Turns, then the turns between two rows, first turn first; the first pair answered
z111:
[-25  17  -4  -1  -6  -1  -5   4 -18  -1  11  -7   1  -6  12 -21] => [-24  16  -8  -2  -7  -2  -7   7 -20  -3   9  -6   1  -8  16 -20]
[-29 -30 -38 -14  34 -32 -22  -7 -33 -10   1  20  14  39 -10 -20] => [-33 -30 -32  -8  34 -34 -20 -21 -30   5   6  21   8  37 -14 -26]
[ -7 -11  -1  -5  29 -28   8   7  -5 -30 -23 -16  18  13  -3   6] => [-16  -9  12  -1  31 -28  15 -22  -1 -10 -20 -14   7  13 -12 -10]
z566:
[  3 -22   2 -22  32 -14  16   3 -10 -20  -9  -7   0  -1  -3   3] => [  4 -27   2 -22  27 -14  18 -18  -9  -2  -4   3  -7   2 -10  -4]
[-35   3   6   9  30 -19 -11 -13  -5  15  13 -25 -15   9   4 -27] => [-20  -6 -25  -8  25 -20 -11  31 -25 -23  -4 -15  13   9  13  -7]
[-12  12 -36   4 -15   8 -23  28 -26 -10  12  16  -2  -5  24 -16] => [-22  13 -18  14 -12  12 -20 -10 -14  23  22  17 -22  -7  15 -32]
[ 17  21   7  -7 -36  34  15  15   6 -19  11  13  29 -37 -11   3] => [ 10  18  17   2 -36  36  17 -14  14   9  18  17  14 -35 -18 -11]
z555:
[ 43 -34   6 -11  -1  22   7  -9  26  17  19  19 -10  -5  -1   9] => [ 42 -33   5  -9   0  23   6  -8  25  18  20  17 -12  -5  -1  10]
[  2 -14  16  20   3  10  -3 -17  21  24  15   8 -19   0 -10   4] => [ 10 -17  18   9   4   3  15 -24  22  20   1   6 -10   8 -18  11]
[-10 -14  -6  18  37 -12 -25  22   0 -20  -3 -10   4  11   3   3] => [ -1 -15 -11  -1  27 -21   5   8  -6 -29 -24  -4  22  18  -7   6]
[ 10 -19  23  33  17  15 -23   7  29  22  11  -5 -14  -2   0  20] => [ 24 -24  27   5   9   0  17 -11  23   5 -20  -1  10   9 -21  32]
z951:
[ 23  -1  -6  30 -14  13 -29  25   0   9  17  36   4 -14   8  21] => [ 11  -6 -28  13  -1  -6 -29  35 -26 -13   4  34  17  -4   8  10]
[-14  28  16   5   1  -4  -5 -19  10   7  13 -15  -5  -5   7 -23] => [-20  26   5 -11   5 -16   0 -12  -5 -11   0 -16   7   1   4 -29]
[ 11  18   0   1 -32 -13  20   3  24 -12 -25   3  13 -15 -28  22] => [-12   3  -2  36  -1 -10 -34   3  30  19  12   6 -16 -13 -22   2]
[ 22 -44 -22 -35 -22 -11 -14 -20 -13  -1  -9  43  27   0 -17  33] => [ 27 -46  -6 -10 -22   6 -30 -26  11  26  10  44   5 -11 -13  35]
z462:
[ 10  10 -10   1  -1  -2 -16 -23  10   4   6  15  -5 -10   1  13] => [ 14  18   3   0   0  -5  -5 -22  13  -3  -2   1  -3 -10  -3  19]
[  8  -9  11  18   5   5 -10 -14  15   2  -4  22  -5  25 -13   2] => [  7  24  20   6  -5   5   9   7  11 -24 -16   0   0  15   1   3]
[-22 -12 -13  -8  27 -14  -9   7 -20 -16 -10   0   8   8 -10 -11] => [-19 -16  -9  -7  30 -15  -3   5 -13 -17 -13  -5  10  12 -15  -6]
[ 17 -13  -5  15  -7  18  -9  18   8   5   7  11   6 -11  10  18] => [ 20 -13   9  17  -4  14  -3  15  17   3   0   2   6  -8   3  23]
Now pairs of rows:
(2 to 4 turns a pair)
[-30 -18 -12 -11  25 -11 -16  -1 -30   4 -14  10  12   3   7  -9] => [  0 -30  -2 -10  -6   9   6 -17  -8  21 -17  35  17  -5  -4  17]	z555 then z951 then z462 then z462
[ -3 -18  -8  -1   1   9   9 -36   6  33  11  23  -7   1 -12  -7] => [  7 -13  -8 -17 -10   8  26 -35   2  19  -4  25   4   0 -15   0]	z951 then z951
[ 28 -11   5 -20   0   3  21 -14   8 -12 -21   3  29  16 -25  27] => [ 18  10   7  13 -15  40 -18  -2  22  19  29   7 -10 -13   7   8]	z462 then z951
[ -5 -10  17  -7  15 -31  17 -15   2  -5 -14   2  -7   4  -1 -22] => [ -3  13  17   1 -12  -4   7  -4   6   3   6   3 -23 -19  19 -27]	z951 then z462 then z951
[ -5 -46 -22  -2  38 -27 -22 -22 -18  14   0  22   1  31 -22  -5] => [ 23  45  11 -18 -37  18  26  28  -2 -31  -9 -16   0 -20  20  17]	z462 then z462 then z555 then z951
[ -8  -6  11  -3  32 -32   3  -8  -4 -16 -11 -21  10  16 -22  -1] => [ -7  -8 -30 -17  11 -20  -8   1 -30 -15  -1  10  19   7 -10 -11]	z566 then z462 then z462
[-13 -52 -18  25  35  -8 -48  -2  -1  20  13  21  -2  18 -13   3] => [ -7 -21  35   8  10 -13  25 -60  17  26 -16  -2  -8  19 -36  -4]	z951 then z566
[ 21  -8   5 -23 -29   3  31 -21   8  -6 -22  17   8   2 -28  -1] => [ 21   9   8 -20 -21  -2  29  12   8 -31 -28  -4  13  -1 -16   7]	z566 then z566
[-11   0 -12   8   6 -17  -5   2 -11 -25 -22  -9  10  16 -11   0] => [  5  -2   0   9 -17   0  13 -31   3   3 -17   8   0   9 -19   2]	z566 then z951
[  1   8  32  26 -18  21  -8  29  25  -7  -3 -15  -2  -7   1  26] => [-27  -2  12  -6 -14  -9  12 -41  -7  19 -15  11   0  12 -27 -22]	z951 then z555 then z555 then z566
[ -4   7 -14  15   4   9 -28  34  -4 -10  13  -4   0  -7  18   3] => [  7  -1 -36 -15 -17   4   0   7 -21  -8  -3  23  19  -2   2  -2]	z566 then z951
[ -4  12  -8  15 -10  13 -22  18  -7  -2  22  -2 -11  -7  22  -6] => [ 15  11  -6   4 -36  22   2   1  -2   5  14  14  -4 -13  10   2]	z951 then z951 then z566
[-17  22  24  10   1  -8   5 -13  10  -8  -6 -40 -10  -6 -12  -4] => [  1 -20 -12  -7   5 -22   5  -4  -8 -21 -23  -7  24  13 -28  20]	z951 then z566 then z462 then z462
